500 stands for zero in the data rows.
Every row has a hidden score. How much higher is the second row's score than the first row's in each pair? 20 means about the same, 40 much higher and 0 much lower. The score is a weighted sum of the row's numbers plus the product of two more (or one squared), each taken from its middle value.
"349 449 571 580 470 591 429 564 548 307 559 464 414 492 534 593 550 571 391
 480"
"417 279 785 744 620 671 335 447 580 524 652 674 211 296 712 788 760 208 0
 733" ~ 35
"499 483 481 496 436 602 336 476 588 448 602 510 482 687 492 572 361 298 402
 450"
"442 462 332 603 404 384 346 316 402 441 683 454 402 640 543 516 377 373 486
 401" ~ 20
"173 989 349 999 252 397 936 634 651 452 342 986 89 632 883 122 560 427 502
 281"
"602 406 723 687 612 648 528 606 526 371 655 522 456 506 403 546 664 752 649
 414" ~ 21
"591 549 382 520 459 512 835 421 417 379 495 684 419 584 731 828 846 605 536
 624"
"595 441 653 596 418 514 613 587 515 501 519 614 486 542 506 481 537 596 624
 496" ~ 26
"554 676 543 439 494 531 702 521 444 557 582 566 453 548 700 482 506 488 474
 544"
"671 547 549 528 574 544 581 364 515 450 485 661 466 381 456 477 494 495 444
 525" ~ 19
"546 384 527 601 543 658 444 575 487 499 436 477 307 619 558 431 522 623 707
 381"
"502 362 465 570 411 452 580 445 525 615 553 563 497 407 607 571 499 593 470
 441" ~ 15
"375 361 570 389 549 650 319 273 365 447 398 329 367 496 279 310 326 338 410
 388"
"466 501 346 562 461 443 537 387 407 609 463 366 524 408 527 606 540 326 441
 774" ~ 27
"525 371 588 425 653 643 465 683 571 266 558 441 447 590 334 290 293 556 407
 289"
"584 550 516 740 448 208 241 654 361 682 421 547 748 446 509 537 390 309 280
 544" ~ 20
"508 478 636 534 590 603 525 647 517 574 577 531 518 485 425 389 507 476 455
 412"
"288 297 642 235 666 742 359 613 519 406 381 448 487 497 472 460 445 539 549
 360" ~ 20
"435 457 500 325 524 494 569 383 580 488 601 507 362 525 566 395 556 454 570
 538"
"615 444 516 495 730 716 518 603 539 509 614 494 523 503 614 463 549 578 620
 438" ~ 19
"433 630 400 603 413 372 426 398 493 627 475 496 364 509 518 530 316 420 416
 508"
"591 737 535 490 521 411 473 640 661 625 468 676 690 464 630 516 403 404 305
 748" ~ 13
"664 475 426 491 653 602 488 610 524 421 504 373 526 377 614 386 585 453 617
 462"
"242 561 591 357 262 524 326 333 987 803 690 444 332 710 334 640 582 654 487
 306" ~ 20
"545 573 620 469 376 588 371 310 622 547 500 485 399 594 262 426 200 421 595
 571"
"400 425 512 461 535 596 683 329 552 602 357 649 567 359 467 378 748 657 298
 511" ~ 22
"629 578 333 493 489 391 610 533 552 438 662 479 381 566 591 514 466 494 622
 402"
"412 378 520 547 581 646 710 344 524 355 479 487 472 205 287 456 669 439 576
 503" ~ 28
"723 503 703 345 713 667 435 419 433 260 436 410 439 704 497 370 425 557 597
 462"
"407 487 462 509 330 272 304 463 447 528 454 320 386 514 487 579 241 236 489
 570" ~ 28
"590 330 411 427 622 596 577 323 421 476 522 327 441 710 334 474 389 491 536
 172"
"545 743 430 432 499 425 509 525 395 631 380 644 693 507 594 262 411 311 528
 700" ~ 28
"511 524 597 713 757 672 603 614 519 223 431 450 589 506 554 501 601 644 688
 562"
"11 495 471 764 427 459 690 765 718 341 340 741 226 715 491 0 332 219 485
 174" ~ 24
"279 874 318 456 253 583 517 673 324 298 629 435 389 283 725 639 631 925 401
 105"
"564 797 391 136 471 345 448 660 763 901 857 483 489 290 407 746 447 775 452
 876" ~ 22
"608 525 497 457 384 515 582 563 451 372 645 464 413 498 432 432 536 323 643
 494"
"495 310 482 385 586 366 126 114 262 452 457 332 596 452 534 626 532 414 430
 553" ~ 20
"252 646 159 686 202 445 626 643 965 592 301 755 271 598 564 252 498 472 518
 336"
"163 694 282 890 295 202 613 601 318 321 335 966 396 321 726 290 558 89 313
 457" ~ 22
"527 628 540 361 446 557 410 538 573 632 554 655 604 655 649 224 427 686 366
 712"
"321 356 372 421 557 495 326 195 363 532 593 316 459 636 431 726 533 350 405
 418" ~ 14
"445 465 453 376 530 337 586 494 512 396 578 607 536 584 467 540 490 551 461
 399"
"498 336 642 560 549 605 236 563 386 530 503 333 538 395 319 423 389 635 506
 292" ~ 24
"590 557 648 535 805 569 470 553 387 385 555 538 503 355 540 580 756 624 699
 455"
"550 551 663 342 659 658 496 548 417 514 387 392 556 432 543 486 573 487 679
 617" ~ 21
"504 498 526 390 711 569 662 547 544 357 475 646 228 311 573 473 783 560 411
 455"
"537 446 653 595 559 656 494 654 420 330 633 442 420 575 566 530 605 588 703
 597" ~ 18
"795 248 790 626 701 630 504 745 529 311 210 361 535 584 553 703 469 494 845
 633"
"711 365 719 610 477 663 413 738 579 477 477 667 574 590 502 682 448 469 688
 461" ~ 17
"516 437 453 438 430 486 486 390 491 523 660 463 460 575 439 649 184 419 606
 385"
"378 607 436 517 217 173 556 367 471 635 375 499 363 631 561 498 371 383 202
 473" ~ 25
"546 508 445 413 272 207 209 607 442 531 702 518 822 512 816 218 365 64 243
 468"
"299 543 343 447 405 385 554 425 447 596 560 366 367 649 411 448 409 387 210
 514" ~ 20
"462 427 610 503 603 589 604 739 462 285 416 497 613 410 447 394 564 585 569
 439"
"572 312 406 686 466 470 430 577 267 421 608 141 430 378 553 664 606 481 515
 249" ~ 33
"477 271 546 667 330 356 597 242 468 734 444 569 470 484 678 510 414 352 372
 531"
"439 592 435 344 572 542 539 481 598 538 470 708 614 379 661 347 410 327 377
 740" ~ 4
"473 479 516 767 301 529 412 472 512 295 523 503 604 650 622 416 265 486 360
 464"
"383 909 257 204 418 301 659 483 603 802 559 932 509 517 668 402 436 330 281
 965" ~ 27
"526 524 556 311 741 506 514 488 526 589 614 460 599 470 377 326 402 629 591
 418"
"657 374 598 513 565 295 145 482 298 493 488 519 674 494 538 679 720 534 476
 498" ~ 22
"646 549 559 590 445 481 425 264 524 633 575 571 274 566 439 567 449 427 407
 534"
"628 559 454 345 543 551 329 524 543 459 577 373 523 699 300 387 266 470 580
 356" ~ 20
"486 472 463 495 457 529 257 563 494 333 493 509 517 599 362 431 312 372 495
 504"
"532 508 579 493 434 661 377 454 418 288 457 328 556 793 476 467 492 493 639
 591" ~ 21
"788 505 599 742 799 400 547 298 590 722 370 753 397 838 537 345 815 276 364
 335"
"568 584 595 486 389 467 503 270 527 436 265 587 436 388 504 417 491 631 553
 466" ~ 7
"465 614 385 542 510 447 564 496 539 678 674 481 482 612 510 536 611 543 400
 509"
"508 443 509 511 515 578 409 546 364 459 577 433 460 469 515 580 516 507 632
 547" ~ 20
"472 310 694 483 662 816 586 623 567 436 583 484 573 323 488 537 659 691 890
 414"
"593 402 509 421 700 655 595 523 484 389 505 587 482 501 401 486 483 479 330
 473" ~ 19
"596 436 463 912 462 637 685 530 639 507 545 586 553 439 750 645 722 533 578
 661"
"617 411 611 418 637 399 705 484 567 373 401 586 493 360 767 720 604 496 461
 529" ~ 6
"456 670 370 546 510 355 758 349 363 355 411 441 349 232 614 553 715 468 428
 504"
"422 617 497 734 397 289 302 572 488 435 524 849 593 750 599 209 289 273 408
 484" ~ 21
"326 423 393 603 448 521 527 170 276 483 453 142 333 477 269 389 521 376 513
 377"
"633 607 544 527 354 302 818 470 469 549 569 692 525 430 886 468 752 485 521
 618" ~ 1
"382 263 588 401 623 849 473 377 396 541 573 389 477 281 277 534 900 476 416
 383"
"508 274 589 386 934 739 427 455 536 574 487 263 686 582 273 550 371 657 547
 376" ~ 7
"470 556 645 459 528 387 736 331 561 575 564 629 444 455 607 470 490 581 319
 588"
"610 207 498 691 312 498 253 245 384 514 442 364 515 630 430 738 594 359 520
 315" ~ 26
"471 503 606 373 557 581 406 567 464 400 445 418 448 597 399 385 278 533 460
 321"
"472 537 528 559 556 583 369 352 618 586 521 477 612 618 644 465 405 540 474
 614" ~ 23
"532 463 484 59 308 364 420 492 659 649 811 93 424 540 262 893 491 767 439
 850"
"372 484 500 458 564 496 636 371 610 481 478 594 436 435 518 471 434 462 340
 539" ~ 23
"341 363 525 276 242 720 314 575 875 657 810 217 541 543 240 781 443 832 339
 516"
"331 458 490 577 656 465 565 385 376 505 281 319 434 320 443 634 750 512 376
 390" ~ 34
"412 449 454 498 510 347 575 398 568 558 566 596 440 532 557 421 508 501 325
 588"
"595 423 492 453 506 454 555 462 428 441 414 508 472 618 499 612 419 721 655
 486" ~ 16
"415 207 475 544 581 495 369 388 401 498 427 333 426 571 162 556 401 532 532
 390"
"471 487 479 600 414 447 549 452 593 449 528 360 576 430 480 512 490 562 541
 496" ~ 23
"389 215 345 742 396 501 249 441 310 538 531 376 372 376 383 737 509 434 361
 446"
"469 495 613 490 605 602 557 343 464 597 501 571 728 436 538 344 441 429 375
 491" ~ 21
"677 491 702 396 511 547 578 526 420 278 259 578 459 377 678 521 781 678 536
 673"
"679 548 568 709 470 567 653 392 463 472 459 536 518 641 682 591 774 613 698
 607" ~ 21
"207 625 333 708 286 642 607 712 661 395 268 742 191 666 354 255 374 270 535
 281"
"221 530 409 752 400 653 251 507 425 280 807 669 251 227 674 660 776 496 0
 612" ~ 11
"431 647 278 413 416 325 486 289 497 604 516 381 543 658 588 624 399 423 474
 451"
"578 403 874 681 794 757 656 756 581 367 509 597 544 476 557 569 641 622 764
 549" ~ 19
"534 311 522 423 565 453 486 514 609 376 552 337 513 437 360 308 297 559 466
 168"
"415 493 305 544 406 411 363 546 578 652 597 336 386 584 605 421 421 607 402
 576" ~ 27
"567 419 583 605 658 822 535 596 484 392 460 584 568 371 548 431 618 539 735
 639"
"514 560 640 398 245 383 308 362 539 224 643 365 494 628 508 568 261 469 385
 624" ~ 12
"400 440 156 410 486 446 580 647 7 471 702 208 610 418 242 716 400 804 632
 885"
"412 457 331 516 329 288 457 402 602 484 587 523 350 500 502 536 330 467 390
 639" ~ 22
"427 305 485 409 623 655 402 582 376 391 492 334 476 548 418 386 401 461 427
 249"
"374 441 328 696 337 395 468 718 438 619 484 676 660 506 597 182 347 231 352
 481" ~ 20
"587 462 647 411 797 737 809 538 561 412 662 501 561 507 556 537 572 695 512
 643"
"461 455 646 690 721 164 299 720 505 399 668 726 835 343 620 264 608 483 382
 581" ~ 31
"614 398 655 231 674 653 226 591 601 382 497 287 493 574 377 360 191 572 337
 460"
"570 291 638 493 612 550 393 512 507 449 477 366 334 433 437 386 291 637 593
 302" ~ 20
"204 629 396 739 378 348 455 815 595 429 377 641 347 715 542 240 292 189 566
 495"
"447 319 484 482 669 510 469 337 590 388 534 288 380 632 282 253 300 442 505
 456" ~ 20
"490 538 402 344 649 710 687 610 492 481 520 466 533 349 641 435 774 788 551
 527"
"594 447 542 620 409 633 327 524 467 466 448 437 492 716 595 603 516 509 666
 540" ~ 21
"524 470 288 284 389 325 543 242 490 543 488 565 564 447 478 445 416 403 266
 430"
"266 435 546 414 416 538 373 355 552 508 323 447 484 688 444 626 518 535 481
 458" ~ 26
"623 524 390 550 551 609 629 607 369 386 407 551 472 614 488 319 457 651 424
 388"
"404 581 205 504 419 397 497 496 418 451 546 481 485 543 669 522 352 377 418
 338" ~ 15
"519 334 517 506 536 604 398 298 333 383 659 291 337 475 84 561 435 417 562
 352"
"567 724 348 584 326 298 325 452 515 559 546 463 456 633 342 604 438 507 451
 450" ~ 16
"350 596 637 342 285 397 422 510 999 684 338 443 159 777 250 451 561 583 364
 221"
"616 433 675 520 580 492 554 737 519 397 433 689 527 520 501 695 530 655 510
 594" ~ 11
"424 415 467 437 434 595 544 513 574 517 537 414 484 567 516 519 465 388 410
 671"
"470 602 397 430 382 612 505 431 270 437 535 519 273 415 562 526 456 561 396
 409" ~ 17
"572 614 561 415 401 389 426 452 489 590 688 429 657 633 420 544 148 594 440
 398"
"364 482 445 377 364 460 496 372 522 754 467 399 524 622 486 604 464 402 418
 559" ~ 29
"399 599 387 330 628 436 596 538 481 506 524 471 478 396 424 321 484 503 417
 602"
"632 624 594 38 408 656 326 531 999 773 558 163 545 618 293 710 573 999 537
 495" ~ 19
"791 396 470 703 505 716 617 569 528 306 457 607 634 462 808 568 808 602 606
 598"
"505 493 470 385 387 607 425 678 485 530 453 374 453 440 502 552 411 507 561
 448" ~ 22
"505 421 590 507 617 476 658 527 535 443 656 645 539 302 546 455 724 682 504
 546"
"492 607 417 493 283 369 447 389 446 721 487 495 385 598 336 389 489 407 170
 518" ~ 24
"468 868 306 287 92 613 598 620 203 306 617 714 375 177 851 663 718 976 455
 0"
"558 514 369 238 437 428 528 644 425 441 850 245 605 297 305 681 396 763 574
 778" ~ 12
"492 433 625 354 396 457 473 452 591 640 625 408 381 788 393 484 205 523 463
 514"
"656 578 523 551 426 511 365 550 503 306 522 451 463 639 549 521 447 503 622
 615" ~ 22
"623 513 499 101 36 535 247 409 685 710 697 180 586 457 251 958 461 751 494
 439"
"650 474 602 627 698 815 566 639 504 378 432 428 355 459 531 555 660 721 536
 466" ~ 26
"690 378 580 734 418 636 421 550 587 425 431 436 572 552 469 627 478 489 735
 616"
"341 607 412 371 469 536 610 352 397 611 357 508 456 558 576 464 426 524 471
 648" ~ 18
"584 826 448 426 428 234 470 553 495 631 495 601 414 630 609 499 371 614 395
 686"
"517 459 623 504 727 625 586 460 604 479 553 391 587 474 390 515 607 326 485
 634" ~ 30
"397 551 391 334 277 303 566 331 413 520 433 500 467 441 413 491 446 430 256
 435"
"411 680 515 429 464 467 530 578 420 763 484 778 648 467 460 558 396 429 382
 663" ~ 27
"512 450 598 368 702 553 464 489 290 350 520 490 459 652 581 547 504 521 519
 462"
"681 419 679 489 703 613 515 590 551 357 512 561 630 509 466 512 698 671 555
 542" ~ 28
"262 672 672 631 244 595 445 669 306 417 656 575 492 262 729 817 830 726 210
 260"
"530 459 376 324 459 418 367 335 508 570 624 463 469 616 325 523 280 331 610
 516" ~ 21
"563 479 335 428 535 464 692 440 469 655 561 716 371 347 692 363 871 498 549
 554"
"738 427 351 512 428 201 0 633 316 466 656 587 725 489 508 539 389 219 214
 451" ~ 17
"481 536 334 310 485 549 606 465 549 802 518 451 549 522 558 454 527 487 450
 516"
"561 618 606 345 503 536 282 479 547 508 497 387 535 575 380 362 289 588 405
 488" ~ 21
"386 661 364 360 188 520 503 421 416 714 472 481 248 605 610 642 333 381 376
 427"
"455 564 443 452 361 494 474 600 545 541 441 378 532 647 301 389 292 348 489
 337" ~ 18
"597 559 774 558 797 715 499 655 420 333 512 455 578 336 598 534 640 687 742
 506"
"445 622 374 343 260 447 578 347 474 528 536 439 445 628 518 555 432 465 355
 412" ~ 14
"551 431 563 429 484 386 686 354 362 598 538 635 414 331 655 527 834 564 354
 659"
"437 526 438 469 492 784 420 567 575 395 446 543 534 558 418 577 482 671 579
 620" ~ 23
"460 407 514 492 615 615 393 291 308 316 508 191 386 647 428 612 483 427 450
 289"
"530 540 647 656 397 817 239 605 555 333 429 411 504 646 524 621 521 623 701
 559" ~ 17
"0 973 368 954 375 458 809 699 494 291 372 844 195 387 675 255 535 293 498
 602"
"507 359 293 641 509 419 635 284 341 597 563 438 488 523 556 630 933 514 310
 521" ~ 17
"742 428 775 564 701 674 741 639 458 391 435 583 447 435 649 586 690 774 744
 561"
"434 534 421 424 591 532 605 419 458 530 450 640 416 549 444 537 470 505 536
 500" ~ 23
"790 384 540 406 407 226 232 612 321 402 618 629 881 398 607 551 499 399 469
 417"
"490 583 453 540 359 258 539 309 592 589 430 475 518 519 437 504 359 315 255
 586" ~ 23
"539 560 428 333 498 471 176 360 380 497 633 437 449 593 193 475 284 627 585
 287"
"552 527 454 281 492 588 464 344 338 571 579 452 525 426 550 409 480 540 473
 610" ~ 11
"521 619 529 325 578 530 746 589 500 624 418 551 469 482 470 482 574 423 478
 533"
"476 467 571 693 387 220 211 903 439 355 513 648 666 431 570 181 449 346 603
 529" ~ 26
"398 314 525 297 926 621 516 570 397 336 343 297 363 362 445 504 543 605 399
 276"
"622 459 646 614 678 849 581 529 628 315 372 499 649 433 434 576 557 569 878
 592" ~ 24
"461 752 320 494 334 427 577 303 580 769 518 704 524 345 708 560 531 277 440
 700"
"467 637 523 524 439 567 617 545 375 435 467 647 532 550 579 589 547 509 518
 484" ~ 13
"558 531 559 630 581 460 576 698 425 540 396 476 391 501 688 738 806 516 566
 630"
"362 525 554 414 706 607 483 564 520 412 438 567 544 467 556 559 568 550 558
 510" ~ 18
"435 567 330 509 245 512 485 397 340 640 611 511 488 565 470 570 385 425 252
 376"
"498 689 487 487 298 506 581 433 545 498 470 638 376 530 434 397 481 573 449
 444" ~ 25
"544 513 534 329 512 652 557 393 538 341 553 412 449 607 186 283 354 550 396
 367"
"536 717 588 507 456 299 395 795 395 523 432 663 622 609 566 189 292 104 465
 540" ~ 21
"440 649 462 536 425 408 442 425 629 589 354 509 645 612 244 308 146 337 432
 694"
"222 516 521 825 589 576 589 698 641 432 252 681 252 749 530 229 554 552 528
 274" ~ 24
"697 510 559 628 662 737 512 720 672 257 514 560 666 461 506 617 434 704 779
 549"
"389 385 438 491 371 625 547 508 485 583 557 546 553 395 452 388 428 408 263
 641" ~ 25
"434 541 351 519 458 448 497 294 479 714 387 578 641 598 558 311 446 481 403
 395"
"585 593 417 690 555 480 636 474 501 689 332 714 341 410 864 596 665 568 483
 628" ~ 22
"434 546 399 400 320 286 710 314 467 660 492 638 389 563 458 480 468 481 322
 583"
"811 774 536 504 497 337 773 432 446 668 339 886 510 129 827 369 599 520 387
 693" ~ 23
"680 598 525 460 244 179 101 403 359 686 542 507 739 331 631 577 418 357 285
 561"
"618 425 446 652 493 637 722 517 474 485 502 511 623 368 520 665 791 509 635
 606" ~ 19
"640 508 587 655 571 579 479 457 408 458 462 421 592 580 482 650 472 634 833
 579"
"444 478 509 574 644 680 554 423 446 287 502 570 531 148 567 457 591 470 705
 486" ~ 20
"440 280 458 385 606 624 362 298 283 478 497 331 357 578 333 516 487 508 387
 367"
"493 385 555 501 431 394 473 520 386 446 663 467 595 447 550 490 526 492 423
 531" ~ 16
"471 429 358 485 548 620 522 567 600 605 492 423 452 431 457 503 533 580 505
 506"
"488 592 607 201 56 467 389 421 999 818 632 318 509 461 219 889 520 618 552
 111" ~ 19
"441 325 515 387 567 598 317 409 590 434 562 467 596 597 296 303 219 681 532
 436"
"432 469 650 359 720 702 451 551 541 410 469 385 660 515 372 420 293 400 641
 366" ~ 20
"594 428 599 409 740 629 540 423 497 632 416 615 566 558 439 601 639 533 499
 573"
"652 462 709 687 571 624 467 689 424 283 569 489 621 548 512 541 535 472 782
 498" ~ 16
"585 360 660 118 511 625 534 551 946 604 573 238 652 274 306 771 814 799 545
 296"
"626 434 623 522 474 799 460 468 553 443 411 455 590 569 507 457 459 508 730
 541" ~ 25
"760 771 445 92 247 456 555 505 999 819 684 604 507 597 580 764 560 755 480
 608"
"375 604 441 576 437 401 581 399 606 384 442 506 533 510 482 421 445 417 320
 542" ~ 25
"631 172 677 615 489 486 585 603 445 526 667 358 598 542 352 619 553 662 509
 336"
"364 848 226 366 41 418 505 499 184 309 535 667 648 279 832 581 693 569 414
 10" ~ 24
"376 522 547 307 579 509 598 441 437 377 631 351 411 517 428 636 482 560 502
 432"
"738 259 434 552 340 250 202 437 271 470 558 373 624 544 526 651 547 357 434
 556" ~ 21
"578 764 285 522 154 329 568 533 613 663 526 634 481 662 677 689 392 456 512
 608"
"577 309 446 403 628 636 647 506 537 589 552 544 464 360 644 478 540 572 592
 685" ~ 22
"419 390 353 265 613 213 718 812 34 262 626 357 605 53 224 520 603 729 458
 924"
"652 505 656 432 704 612 572 284 580 465 295 351 460 242 619 664 635 540 643
 476" ~ 36
"415 465 382 428 400 345 370 411 447 499 586 433 332 521 508 445 353 296 322
 523"
"592 390 484 537 403 439 433 459 444 439 528 357 477 474 600 484 476 554 758
 451" ~ 21
"632 557 280 416 460 673 661 410 546 646 498 492 539 478 438 353 517 610 507
 571"
"541 522 371 494 396 105 201 781 361 469 620 586 887 364 615 364 394 203 322
 675" ~ 18
"649 311 648 380 524 606 618 646 513 508 249 398 527 470 348 316 572 603 688
 468"
"400 650 266 570 364 296 702 337 434 645 509 568 565 512 660 489 653 711 597
 394" ~ 12
"584 413 503 632 499 493 250 354 483 474 411 246 440 384 232 689 562 481 506
 430"
"340 593 375 765 386 334 589 681 456 386 464 728 283 603 411 159 316 194 412
 413" ~ 16
"453 787 278 484 230 210 496 502 448 580 322 415 381 544 472 435 386 387 449
 476"
"428 509 438 377 664 508 479 326 606 595 557 450 422 629 639 440 410 445 335
 504" ~ 19
"467 539 262 638 308 208 269 734 429 479 388 796 786 559 639 314 322 160 403
 476"
"703 413 857 814 883 566 449 361 697 597 574 750 248 690 600 431 699 204 83
 704" ~ 27
